First come named turns, each shown by rows before and after it. For each pair of rows after them, which turns, in which order, take the first row to the second? The first pair is done for you.
turn gog:
[ 13 -23 -41  22   5  20  -1 -27  40  29] |-> [-12   8 -45  -7 -48  27 -33  -6 -18  -9]
[-20 -29  -7  10 -22  20 -35 -46 -14  16] |-> [-14 -12  22   3 -27   5 -37 -37 -47 -26]
[ 27  -7  23 -29   3 -13  30  13  12 -18] |-> [ 17 -29  -3 -19   6   5  31   5  39  14]
[-13 -11 -23  -7  -1  33 -31 -43 -12  66] |-> [ -8  20   9 -29 -21  12 -47 -18 -70   9]
turn Zome:
[ -5  -6 -38   9   1  -5   8   4  30  38] |-> [ 19   4  35  -3  16 -34  -2 -30 -18  -4]
[-14  -8 -34  13 -11  24  -7   8   8  14] |-> [  8 -15  21  18  17   5  -9 -35 -11  -2]
[  6  -2  -4 -14 -10  10  -7 -18 -18 -30] |-> [ -7  -8 -30  -9 -11  24   3  -9  11 -10]
[-13  29 -10 -25 -28 -16  -7  31 -25 -37] |-> [ -4 -13 -33  12  17   2  20  -8  48  26]
turn gifel:
[ -4   4  11   2 -18   5  -6 -12 -31   1] |-> [ -4  -1 -19  13  -8  12  14  18  12  13]
[ -2   1 -44 -12 -12  22  17  -5  27  11] |-> [ 28  -4  16  -5  30  -3  26 -41  11  -9]
[  6 -30  29 -18  -6   4   2 -21  -1  -3] |-> [-13 -26  -7 -16 -28  16  -6  -2   8   8]
[ 13 -13   3  26  34  13  26  17   6  27] |-> [ -1   2  30  11   7  19  -6 -16 -49  16]
Then:
Each pair is 2 to 4 turns apart.
[-13  17 -52  -3 -37   9 -14  43  -4   8] |-> [ -2  15  18  -5 -17   0 -36 -47 -49   4]	Zome then gifel then gog
[ -7  -1  45 -30  -8 -34   1   8 -20 -39] |-> [-42 -11  23 -35 -30  -2 -30 -26 -25   4]	gog then gifel
[-33   1 -19   6 -51  14 -30 -42 -29  30] |-> [-27   4  -1   3 -47   9 -29 -56 -40  24]	Zome then Zome
[  0 -37  -4  23  45   1   0 -46  22  47] |-> [ -3 -18 -51  20  14  -5  18  37  46  26]	gifel then Zome then gifel
[-13 -25 -31  21  -2  37  -5 -36  31  63] |-> [ 41  11  23   9  36 -32  43  32  24 -34]	gog then gog then gifel then gifel
[ -3   8   6 -10 -12   8 -46 -80 -29  26] |-> [-18   7 -33 -15 -30  21 -50 -53 -17  45]	gifel then gifel then gifel
[ 19 -17   0  11  22  19   0 -71   4  41] |-> [ 22  33  -6 -19 -18 -21  15  45 -28 -51]	Zome then gifel then Zome then Zome
[-10 -21  36   0   3   1 -32 -46 -50   8] |-> [ 19 -37  31  22  48 -14  17 -23  11   5]	gifel then gifel
[23 -7  6  7 47 -8 11 -5 53 -2] |-> [ 11  -5 -21   3  35   0  11  12  62  12]	Zome then gifel then gog then gog
[  8  17 -31  -8 -17 -12  19  86  21 -34] |-> [ -5  20 -35 -16 -32  -4   0  82   3 -32]	gog then gifel then Zome then gog
